Each row is where one point has got to under a steady rotation. How many ticks took it there?
The counts run from 0 to 836.
[-1.77 -0.90 -2.01 -1.21  0.67 -0.65  4.05  0.27 -2.17  1.52 -1.06  2.06
 -1.33  0.64  0.99 -0.91  4.23 -0.55  1.17  3.14 -0.91  0.58 -0.71 -1.14
  1.85 -1.54 -1.56 -0.24  1.74 -0.68  0.83  2.56 -0.46  0.01 -0.17 -0.63
 -1.58  2.45] : 739
[-0.28  1.83  2.36 -2.37  0.47 -2.41  0.98  3.20  3.02  0.85  1.06  0.16
  1.77 -0.92  5.40 -0.33 -0.72  0.29  0.39  0.77 -1.63 -2.68 -0.70 -0.11
 -0.76 -0.89 -1.66  2.22 -0.25  0.08 -0.44 -0.06  0.01 -0.12  0.44 -1.04
 -0.72  2.45] : 808
[-0.39 -0.55  0.25  0.26  0.61 -0.63  3.69  0.21 -1.30 -2.57 -1.53  0.90
 -0.18 -0.35  0.81  0.08  3.79 -0.17  2.19  2.36 -1.19 -1.90  1.05 -0.69
  3.18 -1.24 -1.84 -0.77  1.24 -0.64  2.14  2.00 -1.89  0.98 -1.31 -2.77
 -1.24  2.06] : 455
[-0.65 -3.71 -0.16 -1.53  1.66  0.46  2.07  1.05  0.85 -0.36 -1.19  1.21
 -2.35  0.05 -0.98 -2.15  0.63 -1.79  0.19  2.68 -0.69 -2.17 -0.87  0.97
 -2.09  0.02 -0.88  1.11  1.42 -3.26 -2.84  0.50  1.08  2.66  0.61 -0.67
  1.37  2.95] : 311
[-0.60 -1.76  1.72 -1.28 -0.16 -2.31  2.64 -0.47  0.04 -1.11 -0.78  2.63
 -0.72  1.89 -0.66  0.24  1.25  0.85  1.63  2.22 -1.64 -3.36  1.45  2.18
 -0.24 -0.76 -0.22  1.56 -0.38 -3.05 -0.18  0.38  0.19  2.12  1.59 -0.82
 -2.10  3.64] : 628
[-0.91  1.43  1.63 -0.11 -0.04 -2.70  3.52  3.09  0.06  2.02 -1.10  0.22
 -1.61 -2.53  3.40 -0.47 -1.22 -2.61 -0.45  0.41 -1.94 -2.56 -1.58 -0.40
 -0.47 -2.26 -1.07 -0.87  1.68  0.22  0.11  2.76  0.50  1.16  0.91 -0.88
 -0.16  1.34] : 491
[-0.24 -0.50  0.91  1.15  1.89 -1.45  1.43  2.91 -0.23  1.13  0.96  1.56
 -1.19 -1.38  3.87 -0.31  0.21  0.33  1.06  1.69 -1.14 -3.21 -0.25 -0.97
 -3.03 -1.31  0.62  0.85 -0.41 -0.38  0.07 -0.30  3.24 -1.06 -1.60  1.89
  3.43  1.89] : 503
[-1.73  0.11  1.01 -3.74  2.88  2.78  3.95  0.08  0.98 -0.31 -0.06  0.52
  0.17 -0.15  1.53 -2.08  1.94 -0.47  3.87  2.90  0.60 -0.01 -2.23  0.69
  0.44 -1.96 -0.22  0.06  0.97 -1.00 -0.20  0.01 -1.06 -0.16 -0.08 -0.80
  1.71  1.28] : 566
[ 1.23  1.45  1.73 -1.60 -0.93 -2.09  1.42  3.58  0.55  1.61 -0.95  2.01
 -0.91 -2.49  2.70 -0.05 -1.55 -0.31 -0.32  0.50 -3.86 -0.55 -0.90  1.15
  0.11 -2.80 -0.67  0.92  1.43  1.72  0.05  1.68 -1.61  0.94 -0.54 -2.65
  1.85  1.42] : 228
[ 0.26 -1.24  0.63 -4.23  0.47  1.27  2.12  1.50  0.07 -0.90  0.12 -2.52
 -0.60 -0.38  0.22  0.46 -0.81 -2.37  2.39  2.60  1.11 -2.41 -0.43 -0.28
  0.42 -1.06  0.41 -4.09  0.94  0.58  0.38 -0.03 -1.54  1.28 -0.78 -0.23
  3.83  0.98] : 585
[-1.18  0.14  0.11  0.16  1.12 -2.87  1.70  1.94 -0.94  2.35 -0.84  0.18
 -2.41 -0.14  3.32  1.25  0.22 -1.32 -1.44  2.04 -1.96 -3.69 -0.39  0.18
 -2.25 -1.00  1.69  0.06  0.94  0.66 -0.34  0.58  3.56  0.72 -0.45  1.24
  2.04  2.08] : 498
[-0.22 -2.32 -1.32 -4.31  0.49  1.25  2.15  2.03  1.17  2.00  1.91 -1.90
 -1.60 -0.22  1.97 -2.20 -0.25 -2.04  0.90  2.02  1.64 -0.86 -1.90 -2.12
 -0.82 -0.48 -1.27 -2.87 -0.10 -0.74 -1.47  0.71 -0.04  0.01 -0.01  1.42
  2.29  1.77] : 298
[ 1.80 -3.40  0.07 -1.71  0.27  0.05  1.10  1.05  1.61 -1.36 -0.63 -1.57
 -4.26 -0.62 -0.11 -0.46 -0.50 -1.66 -1.22  1.02 -0.91 -3.47  0.36  0.30
 -0.26  0.52 -0.72 -1.80 -0.19 -1.25 -2.07  0.33 -0.41  3.69 -0.47 -2.14
  2.35  2.29] : 29
[ 0.45 -1.57 -1.98 -2.29 -1.90 -1.71  0.63  1.25 -2.72  0.00 -0.48 -0.20
  0.87  1.30 -0.17  1.81  2.21 -0.53  1.33  3.57 -0.88 -1.81  2.65 -1.45
  2.02 -0.55 -0.15 -2.30  1.77  1.74  2.12  1.58 -1.55 -0.02 -2.29 -0.01
  1.37  2.32] : 155
[-1.85  0.90  1.63 -2.27  0.03 -0.64  2.77 -2.79  0.21  1.50 -0.37 -1.04
 -1.17  2.00  1.46 -0.61  0.93  0.65  1.50  1.01 -0.42 -4.42  0.86  1.91
 -0.03 -0.60  4.19 -0.34 -0.43  1.94  0.38  2.00  1.01  0.82 -0.95  1.69
  1.10  1.46] : 383
[-1.53 -0.16  0.71 -3.80  2.84  2.64  3.57  0.40  1.35  0.20  1.06  0.17
  0.30 -0.11  2.39 -2.48  1.85 -0.02  3.83  2.64  1.28 -0.11 -2.24 -0.35
  0.06 -1.73 -0.54 -0.08  0.23 -0.99 -0.30 -0.22 -0.51 -0.89 -0.49  0.26
  1.82  1.46] : 564
[ 0.29  1.37  1.27 -0.09  0.24 -1.71  2.80  1.48 -1.81  0.77 -0.68 -0.17
 -3.05 -1.19  2.85  2.49  0.11 -0.63  0.66  1.34 -1.74 -3.07  0.19  0.23
  0.58 -2.51  2.01 -2.88  0.24  2.28  1.98  0.82  0.69  0.63 -1.47 -0.26
  3.02  0.68] : 211
[-0.75 -0.28  1.56 -0.71 -0.36 -0.71  0.14  0.78  2.41 -0.47 -0.35 -0.96
  2.87 -1.17  2.09 -3.70 -0.51 -0.44  1.40  0.49 -0.72 -4.70  1.60 -0.49
 -0.99  0.95  0.31  2.22  1.99  1.57 -0.59  3.12 -0.49  0.12 -2.56  0.38
  1.78  1.56] : 693
[-0.36 -2.19  1.75 -0.82  0.01 -2.41  2.09 -0.76  0.96 -1.47 -0.61  1.67
 -1.13  1.93  0.01 -0.35  1.35  1.02  0.95  1.48 -1.60 -4.39  1.86  1.80
 -0.40  0.14 -0.40  1.78 -0.99 -2.88 -0.87  0.45  0.44  2.34  1.00 -0.93
 -2.22  3.66] : 630
[-2.24 -0.11 -0.48 -4.01  2.31  0.59  2.94 -0.52  0.93 -0.12 -0.81 -2.93
 -1.30  2.00  2.16  0.91  2.33 -2.44  0.10  3.59  0.68 -2.87 -1.05  0.47
  0.68  0.41  0.60 -1.54  1.19 -0.30 -1.02 -0.40  0.57  2.06  0.46 -0.77
 -0.06  2.16] : 6
[ 1.87 -1.87  0.53 -2.99 -2.77 -2.91  0.49  1.11  1.48  1.74  3.05 -0.42
 -1.28  1.30  2.33 -0.47 -1.18  1.53  0.28 -0.15 -0.24 -3.28  1.68 -1.23
 -0.32 -0.26 -0.82 -1.28 -3.44 -0.34 -0.06  0.81 -0.07  0.14  0.19  1.56
 -0.65  2.94] : 353
[-0.99 -0.86 -2.03 -1.84 -0.30 -0.55  3.47  1.50 -1.86  1.88  0.89  0.98
  0.28  0.18  2.14 -1.27  3.17 -0.38  2.14  2.69  0.28  0.58 -0.43 -2.92
  1.89 -1.69 -2.24 -1.61  0.98 -0.06  1.65  2.50 -0.97 -1.75 -0.93  0.71
 -0.89  1.97] : 735
[ 0.12 -1.18 -0.34 -2.06 -1.71 -1.07  1.10 -0.64  0.96  3.91  1.26 -0.43
 -2.22  0.40  1.85 -3.15 -0.59  0.88 -0.50 -0.39 -0.69 -3.03  0.51 -0.37
 -1.27 -0.22  2.29  0.02 -0.93  2.31 -1.16  3.40  1.12  0.00 -1.66  2.69
  2.11  1.55] : 671
[-0.78 -1.06  2.23 -2.64 -0.09 -1.58  2.12  2.31  0.28 -1.32 -0.64 -1.69
  0.86  0.07  0.09  1.21 -1.92 -2.97  1.99  2.54  0.43 -4.77  0.59  0.50
 -1.01 -0.85 -0.11 -2.46  1.47 -1.52  0.16  0.07 -0.07  2.07  1.06  0.14
  1.27  2.16] : 322
[ 1.97 -0.83  0.05 -0.80 -0.93 -2.58  0.14  4.45  0.01  1.97  1.95  0.27
 -1.85 -1.72  4.09  0.75 -1.42 -0.04 -0.60  0.76 -1.63 -2.32  0.18 -2.07
 -1.41 -1.41 -1.02 -1.53 -0.92  0.87  0.21  0.07  1.00 -0.65 -1.41  0.80
  3.09  1.85] : 787
[-0.91  2.66  2.49 -3.11  0.42 -2.45  1.45  2.69  2.50  0.99  0.81 -0.35
  2.08 -0.18  5.40  0.70 -0.66 -0.01  0.79  1.28 -1.55 -2.70 -0.80  0.38
 -0.51 -1.16 -0.81  1.41  0.05  0.59  0.33 -0.26  0.00 -0.18  0.56 -0.87
 -0.71  2.15] : 810
[-1.82 -1.68 -1.06 -1.99 -0.01  0.11  0.75 -0.73  0.68  2.15 -0.03 -1.21
  0.27  1.06  1.07 -3.38  0.82 -0.71  0.45  1.76  0.36 -3.70  0.83 -0.64
 -1.65  0.96  2.24  0.92  1.65  1.84 -1.46  3.04  1.49 -0.04 -2.38  2.79
  2.53  1.87] : 124
[ 0.67 -1.12 -0.66 -3.11 -2.48 -0.36  0.06  1.87 -0.21  2.15  1.09 -0.64
  1.74 -0.70  0.88 -2.40 -0.84 -0.37  1.79  1.14 -0.20 -1.65  1.12 -1.80
  0.19 -0.77  0.33 -1.38  1.41  3.02  0.70  3.28 -1.78 -1.19 -2.86  1.57
  3.40  1.08] : 413
[ 0.07 -2.61 -1.86 -4.21  0.62  1.20  1.48  1.41  1.77  1.93  1.70 -2.45
 -2.40  0.24  2.08 -2.15  0.05 -1.91 -0.49  1.80  1.32 -1.30 -1.53 -2.03
 -0.62  0.29 -1.10 -2.40 -0.41 -0.31 -2.24  0.71  0.19  0.78 -0.51  0.98
  2.10  1.95] : 296
[ 0.20 -3.61 -0.83 -2.70 -1.20 -2.25  0.32  2.08  0.21  1.50  2.02  0.06
 -0.26  1.87  0.71 -0.45 -0.48 -0.42  0.46  2.40  0.43 -3.31  1.19 -1.54
 -2.36  0.43 -1.11 -0.82 -1.12 -2.49 -1.28 -0.08  1.63  0.30  0.68  2.48
  0.28  3.74] : 615
[-0.17 -1.20  1.67 -1.18 -0.25 -1.08  2.45 -1.53  2.52  1.28  0.95  1.81
 -1.86  0.69  1.86 -4.10  0.81  2.47  0.83 -0.80 -1.21 -2.83  0.33  0.87
 -0.72 -0.44 -0.06  2.88 -2.19 -1.42 -1.45  2.34  0.43  0.75  0.33  0.30
 -1.67  2.67] : 370
[ 0.46 -1.50 -1.76  0.25  0.21 -1.24  3.35  0.77 -2.85  2.20 -0.77  2.59
 -5.25 -0.32  1.15  0.23  2.69  0.03 -0.76  1.87 -1.93 -0.10 -0.70 -0.76
  0.82 -2.31 -0.16 -1.55 -0.05 -0.14  0.48  1.79  0.93  0.62 -0.89 -0.59
  1.00  2.08] : 478
[ 1.39 -1.55  1.33  2.52  1.80 -0.11  2.87  2.75 -0.53 -1.71  0.01  1.72
 -2.82 -3.29  1.98 -1.22  0.95 -0.02  1.88  0.76 -1.00 -2.35 -0.23 -1.42
 -0.13 -2.16 -1.67 -1.20 -0.25 -1.12  0.94  0.87  0.27  0.20 -2.10 -1.09
  3.06  1.27] : 769
